In the data rows, the value 128 means zero.
Here are some rows, each followed by its group. Rows of different groups can look alike.
[137 114 146 106 154 142 103 99 84 90 109 152 184 123 111 95 156 188
 109 155 145 158 83 143 77 102 72 80 189 155 141 97] A
[155 167 114 104 106 99 77 115 204 175 134 86 196 107 198 66 141 112
 94 126 168 121 156 154 176 102 150 77 70 100 148 142] B
[181 141 109 108 98 110 123 149 189 199 123 127 176 128 168 119 136 115
 86 95 131 65 165 177 166 150 186 77 58 100 121 130] B
[108 168 54 143 43 114 110 129 255 177 77 177 86 122 175 89 91 122
 133 203 133 128 207 199 185 71 186 136 132 62 75 126] C
[91 222 143 195 126 126 145 126 122 117 149 46 62 189 113 170 116 89
 106 100 165 115 130 92 162 90 171 147 82 140 134 153] D
[159 108 78 173 48 154 160 94 194 193 83 148 85 85 123 150 175 158
 66 141 144 128 187 196 163 62 163 148 145 70 126 88] C
[126 117 146 136 184 112 173 129 88 134 120 155 140 168 72 109 172 160
 198 105 89 176 62 141 104 145 58 133 175 165 198 119] A
[143 86 152 90 190 110 158 123 106 84 122 124 126 85 92 114 166 122
 127 110 121 143 106 94 101 62 77 169 118 157 198 134] A
[138 145 117 84 144 133 163 108 147 72 146 85 123 128 139 111 175 171
 45 145 91 81 49 172 96 163 153 66 55 215 138 214] E
[130 113 126 144 108 155 39 206 117 158 195 129 167 142 107 94 147 134
 142 25 135 117 174 145 143 162 131 159 140 99 105 86] F
[179 96 140 154 127 204 70 137 87 168 172 117 167 147 109 78 108 149
 255 21 155 160 161 110 138 165 139 199 137 83 134 118] F
[110 165 76 142 50 86 90 75 200 164 86 174 119 88 172 160 142 113
 102 150 181 92 160 141 210 45 168 124 106 71 141 97] C
[103 215 135 154 128 113 202 111 134 86 153 143 117 158 151 148 88 105
 128 119 193 78 126 83 140 180 152 110 110 136 98 185] D
[105 202 181 193 155 128 169 193 80 84 161 128 110 159 134 202 122 119
 159 119 115 148 127 42 89 132 121 164 152 149 183 156] G
[137 143 155 158 125 215 21 176 108 188 209 125 148 113 107 122 96 110
 157 101 124 54 158 94 107 170 202 139 118 105 120 98] F
[106 93 135 134 160 112 180 122 91 37 110 141 152 113 102 92 148 132
 139 132 81 212 109 123 84 121 121 102 166 140 151 105] A
[84 181 150 164 123 142 182 158 140 156 112 78 121 153 134 136 91 85
 114 123 122 101 155 71 144 104 110 162 138 108 99 157] D
[68 83 178 126 113 184 64 169 114 175 161 61 201 125 132 73 109 133
 201 33 112 117 171 97 122 128 152 169 87 68 108 121] F
[109 82 160 112 162 145 124 87 118 102 93 107 146 99 97 106 128 108
 137 139 99 124 124 145 114 137 90 147 192 145 174 178] A
[195 96 143 75 146 189 102 132 79 55 126 123 98 139 146 82 192 179
 78 207 131 99 63 145 89 110 141 95 100 211 147 180] E
[195 116 83 72 69 89 155 98 166 167 147 113 127 104 136 81 111 119
 57 109 133 122 139 184 163 173 153 107 81 156 97 121] B
[139 102 137 104 153 174 144 139 113 115 122 156 83 96 164 78 170 133
 139 173 140 106 43 154 108 140 112 72 107 190 167 228] E
[109 186 162 215 151 147 190 187 102 83 135 86 124 189 115 147 97 125
 175 143 183 162 103 71 113 155 80 143 158 128 134 125] G
[109 130 168 219 133 108 164 154 110 106 163 84 98 184 79 179 102 87
 127 118 107 147 100 30 153 130 163 174 146 108 80 153] G
[141 134 79 83 92 75 71 116 174 196 137 128 156 77 191 120 111 145
 74 141 147 109 180 185 150 148 247 90 78 131 125 108] B
[133 26 160 81 181 118 124 105 122 116 137 113 87 128 135 141 182 196
 123 167 141 123 89 179 65 149 145 94 123 199 115 130] E
[148 125 106 110 108 117 83 95 180 217 141 155 98 112 180 115 153 171
 66 128 165 141 146 179 138 75 161 112 67 163 81 125] B
[32 156 177 218 138 124 160 171 65 59 171 97 100 182 131 140 97 120
 144 121 126 143 91 64 118 147 166 172 136 132 109 141] G
[120 93 173 121 153 124 122 109 75 19 87 153 89 89 38 180 168 141
 119 107 85 167 71 115 82 126 96 38 139 146 151 96] A
[183 67 152 108 154 110 158 85 89 117 57 77 102 123 88 125 170 90
 144 108 123 167 100 98 112 143 77 122 141 159 124 168] A
[172 117 55 133 119 90 114 122 173 190 98 141 220 93 145 118 126 128
 53 118 123 120 172 133 154 113 213 106 78 124 64 119] B
[121 131 136 97 153 126 170 114 91 40 129 159 131 82 156 130 154 119
 124 183 140 83 87 148 125 167 178 31 129 197 105 180] E
[99 187 129 156 131 150 144 162 117 121 111 89 82 186 139 141 128 102
 70 106 151 104 114 86 147 159 154 177 79 134 127 107] D
[86 117 149 120 145 120 106 114 86 150 135 133 185 120 98 44 119 110
 110 141 99 148 128 128 78 160 104 115 103 168 123 147] H
[150 141 91 106 107 114 119 91 135 134 125 119 130 64 176 94 108 118
 49 99 156 141 152 177 160 125 138 70 69 108 144 146] B
[122 135 64 98 57 39 146 34 197 140 33 199 98 107 154 153 141 164
 107 125 146 111 192 198 176 70 123 91 148 81 81 53] C
[151 94 133 48 174 149 154 125 93 70 186 96 123 167 145 151 156 140
 75 165 142 11 84 166 85 119 135 73 37 176 169 174] E
[185 85 94 92 77 43 83 107 166 186 138 134 175 35 143 138 83 140
 105 78 104 55 182 165 167 97 193 98 71 131 134 196] B
[93 169 112 155 116 141 108 172 146 145 136 153 105 168 183 184 79 99
 154 122 177 83 118 81 159 121 136 137 154 124 89 162] D
[190 130 72 146 91 87 102 145 144 171 93 93 156 116 180 106 120 182
 86 133 134 92 151 157 149 144 172 78 71 127 152 149] B
[141 98 135 55 152 114 154 107 118 97 140 123 134 112 168 108 142 140
 89 217 127 90 96 134 76 98 84 72 115 183 140 200] E
[100 114 87 130 82 80 125 117 158 176 150 114 176 207 94 161 93 110
 144 147 162 214 159 157 197 138 67 127 175 72 101 104] I
[119 139 147 67 126 104 138 156 141 101 129 109 81 78 143 76 108 140
 88 188 147 69 93 139 107 184 66 77 47 197 112 198] E
[145 108 162 105 189 158 148 60 114 64 122 154 155 82 103 87 141 146
 108 131 73 169 92 133 106 96 106 137 143 139 179 106] A
[169 142 167 131 168 138 122 73 103 159 46 130 177 102 130 99 108 132
 90 140 90 126 100 99 121 146 77 123 112 157 101 154] H
[187 63 154 133 165 123 96 105 75 118 129 94 102 87 164 70 118 137
 159 123 70 115 116 106 54 158 146 131 134 139 156 173] H
[100 72 168 98 172 140 109 112 114 100 82 124 124 87 151 119 154 149
 170 121 67 159 97 134 98 116 59 131 141 172 154 117] A
[164 126 156 142 116 119 90 101 128 146 184 109 124 157 170 120 86 126
 143 140 117 131 102 122 112 131 122 94 102 152 189 165] H
[151 104 137 157 104 157 14 206 114 169 184 125 189 123 134 55 40 140
 212 84 102 157 137 136 110 150 100 150 133 93 103 126] F
[126 142 37 82 48 42 136 162 207 155 57 160 52 134 80 132 100 166
 117 154 162 110 214 163 205 104 172 136 158 98 129 76] C
[52 194 176 158 143 151 173 165 120 98 131 135 58 173 116 240 116 108
 148 128 128 127 113 60 112 141 148 170 149 136 147 141] G
[178 67 161 58 182 144 133 112 83 115 111 91 107 92 166 143 145 156
 72 165 140 117 65 198 97 133 131 80 79 255 118 233] E
[183 80 159 143 124 220 33 167 155 157 171 113 209 81 135 131 100 100
 185 54 99 141 172 124 99 168 93 199 128 101 119 105] F
[208 93 67 111 107 70 96 84 176 157 118 105 170 64 124 107 120 180
 80 101 86 49 164 161 131 88 139 102 71 111 119 123] B
[132 131 157 109 153 127 138 129 118 166 164 138 142 73 110 75 134 147
 146 134 80 140 106 100 94 142 104 102 144 161 136 156] H
[80 116 174 109 177 123 137 131 84 91 72 107 53 53 88 97 134 154
 161 120 115 184 125 109 86 99 132 117 161 148 167 119] A
[73 183 173 228 143 168 151 208 96 87 135 120 123 166 90 197 134 129
 161 186 142 200 77 94 131 113 128 161 142 131 121 159] G
[52 156 179 222 115 173 166 178 113 79 138 83 87 136 25 149 151 131
 178 128 83 164 122 80 151 146 98 177 125 101 120 184] G
[114 156 132 141 157 122 131 133 102 132 137 114 173 119 102 128 105 155
 116 99 113 123 87 139 83 141 186 76 152 163 129 144] H
[133 191 137 189 92 152 171 120 100 140 166 123 120 164 113 169 100 81
 111 117 173 80 113 66 171 109 136 141 102 126 133 177] D
[188 126 109 114 81 94 91 124 181 208 88 160 145 106 208 138 129 112
 96 95 153 93 121 190 176 148 146 87 54 94 113 142] B
[65 113 41 138 46 85 167 136 207 155 47 142 91 110 127 161 154 135
 95 135 129 158 165 201 202 39 110 152 131 91 99 45] C
[83 128 36 98 54 63 153 81 194 175 104 131 41 115 131 97 145 123
 81 148 180 132 222 184 182 42 121 112 166 88 172 90] C
[123 166 135 185 122 130 155 134 142 123 166 86 123 159 179 151 106 117
 137 106 163 113 113 68 139 99 176 165 77 126 116 116] D
[107 160 99 154 93 135 129 90 166 148 72 108 93 130 127 139 107 83
 176 181 160 147 190 125 154 156 88 121 241 84 102 116] I
[181 82 124 70 176 120 165 125 94 117 182 86 108 137 122 115 110 110
 110 185 120 109 77 145 117 98 65 51 60 240 136 182] E
[86 134 183 173 156 162 185 132 90 73 164 129 125 166 100 213 161 126
 160 138 132 174 113 15 136 145 157 138 115 137 173 121] G
[81 185 127 153 116 137 124 124 157 85 172 135 107 174 174 182 127 38
 138 83 187 117 115 95 135 143 171 149 21 117 129 168] D
[119 123 124 115 142 124 142 41 43 121 86 168 201 120 115 126 158 199
 149 170 75 160 106 130 75 130 124 105 181 130 139 111] A
[161 117 120 91 114 199 26 148 107 141 243 170 243 86 67 75 86 94
 172 40 98 116 173 128 119 147 92 168 118 66 119 109] F
[68 87 150 130 198 117 136 113 88 107 126 122 93 122 86 79 167 144
 145 166 101 110 66 154 104 91 56 132 165 105 158 144] A
[140 84 136 153 149 139 158 135 144 96 141 110 121 123 118 105 117 122
 118 148 114 146 93 148 99 151 125 103 119 163 96 163] H
[149 108 165 108 140 93 131 126 101 114 121 135 70 120 90 152 127 151
 108 135 93 164 134 135 94 153 124 136 150 162 161 57] A
[159 130 137 135 145 109 133 66 108 111 126 96 107 62 132 163 133 136
 79 214 114 68 112 132 84 171 86 50 55 193 120 201] E
[133 181 89 180 119 149 138 195 113 90 174 126 124 139 64 126 105 75
 125 113 145 30 105 79 158 129 96 145 168 127 132 97] D
[88 147 83 108 77 126 117 125 125 135 143 154 110 119 135 167 123 55
 141 131 149 149 143 137 149 149 62 172 183 84 61 78] I
[117 81 165 136 164 166 145 101 123 92 107 136 128 122 87 125 201 165
 145 145 68 137 89 137 115 84 129 103 181 165 147 118] A
[133 106 120 109 141 152 138 149 98 164 132 136 156 105 148 80 116 163
 117 151 97 132 137 133 93 148 167 161 101 154 130 134] H
[85 162 96 191 114 145 179 173 118 113 104 118 100 168 157 161 81 102
 126 164 152 135 157 80 173 118 151 145 89 127 88 112] D
[95 174 78 160 68 67 128 118 145 130 136 118 81 124 132 136 118 104
 148 124 177 182 173 139 168 59 122 140 147 119 133 120] I
[140 99 136 82 168 135 144 99 90 65 101 104 85 108 206 100 117 134
 90 198 143 89 77 108 54 120 110 77 51 206 88 206] E
[107 84 29 139 68 68 148 85 215 153 67 157 23 95 153 152 114 139
 101 181 179 118 167 165 190 63 191 117 140 76 120 89] C
[43 130 48 173 82 138 140 119 177 168 67 123 70 140 148 212 121 39
 154 122 160 193 159 152 170 75 111 143 140 114 111 106] I
[31 157 170 188 153 114 176 184 94 115 141 199 132 171 65 196 105 118
 134 142 63 117 77 71 120 88 113 175 176 129 124 113] G
[131 96 181 121 187 91 147 56 96 66 158 144 130 77 38 96 132 144
 150 177 125 143 88 140 71 131 98 84 162 130 110 164] A
[101 123 45 118 44 88 141 117 187 146 85 124 67 64 145 169 120 167
 107 174 153 129 209 173 207 63 126 143 147 74 164 78] C
[164 80 163 89 161 148 142 76 115 80 114 100 119 111 182 173 130 167
 128 161 113 83 83 126 71 157 67 54 103 185 150 239] E
[97 106 157 118 152 133 154 97 117 81 109 134 131 129 101 91 164 129
 120 156 93 198 82 116 76 128 76 120 184 165 166 106] A
[113 142 88 88 102 147 141 125 131 158 120 122 88 155 132 151 129 51
 108 117 180 142 148 175 164 147 48 199 157 90 120 92] I
[162 151 85 122 87 124 93 181 172 161 132 180 137 174 122 173 167 118
 139 130 174 169 186 138 162 147 129 142 151 126 93 85] I
Which 3 other groups have their centres nearest to the centre of group E, nearest first?
H A B
Which 4 groups are nearest to each row below, nearest first, going by the average distance to the group's rows?
[67 146 125 189 127 141 148 139 202 104 142 110 120 187 152 153 155 102
 146 84 164 187 135 97 177 143 112 140 90 142 72 189] -> D G I H
Which 5 groups are nearest to each row below, nearest first, going by the distance to the centre of the group?
[79 115 185 194 154 140 148 191 128 130 173 126 124 136 79 192 99 121
 190 132 147 157 103 65 126 120 59 193 78 121 146 145] -> G D H A I
[128 148 163 152 131 206 76 139 78 157 211 127 185 139 156 138 104 182
 164 35 162 149 135 132 90 175 178 157 30 88 161 113] -> F H D B G
[79 148 161 183 139 163 135 175 167 141 132 115 113 204 122 230 126 75
 109 83 203 121 124 83 126 166 182 158 91 110 145 75] -> D G I H F
[182 147 175 132 106 184 23 141 104 151 213 170 246 129 67 148 79 128
 212 11 112 169 152 116 128 169 163 200 133 61 97 94] -> F H I D G
[144 134 76 182 103 74 125 146 170 104 53 171 132 139 157 114 121 95
 121 121 188 180 140 119 155 138 85 151 226 88 122 99] -> I C D A H
[131 110 113 92 149 127 132 143 88 101 140 149 137 148 129 123 141 153
 105 137 85 127 120 134 91 146 131 77 117 156 126 107] -> H A E B D
[168 62 131 77 151 127 148 117 67 85 127 95 112 90 128 80 160 104
 148 179 145 86 81 167 69 142 67 79 100 199 136 158] -> E H A B D
[156 128 126 151 124 123 149 174 159 136 139 111 122 202 132 105 105 86
 148 94 150 94 112 103 138 118 133 158 135 140 108 158] -> D H I G F
[165 172 194 126 162 101 153 50 122 91 116 72 170 101 122 103 98 145
 96 123 74 117 93 116 88 130 127 131 163 137 98 145] -> H A E D G
[99 138 82 104 75 73 92 102 206 104 95 147 94 138 159 126 112 109
 133 140 122 128 203 179 189 80 151 151 143 113 111 51] -> C I B D H
Which 5 groups are nearest to each row below, nearest first, going by the average distance to the group's rows?
[139 101 141 102 114 145 62 172 91 144 121 160 179 122 127 66 195 207
 126 95 101 106 134 121 114 128 148 124 107 129 115 78] -> H F A B E
[85 153 174 197 128 167 180 235 102 89 153 104 70 201 100 146 121 63
 125 100 94 109 117 54 161 177 113 169 117 136 145 99] -> G D H I A
Which 3 other groups have their centres nearest to the centre of group B, nearest first?
H C I
Which 4 groups are nearest to each row below, nearest first, going by the distance to the group's nearest row?
[145 126 175 126 179 136 103 127 59 86 72 142 93 108 122 70 148 140
 150 131 110 169 76 126 56 84 136 100 149 131 86 145] -> A H E G
Group C spreads out most along one direction. Which 3 other groups' directions of most spread are closest to that one, closest first?
D A E
Which 3 other groups have their centres nearest to the centre of group A, nearest first?
H E G
Which 4 groups are nearest to each row below, nearest first, going by the distance to the centre of the group?
[100 123 183 218 135 105 134 119 100 99 170 136 98 185 100 193 71 90
 137 123 95 147 101 49 128 166 106 184 139 124 146 99] -> G D H A
[127 153 79 118 112 73 119 101 189 180 163 129 165 94 120 62 165 123
 64 108 135 102 160 122 149 133 168 108 63 117 135 135] -> B H D C
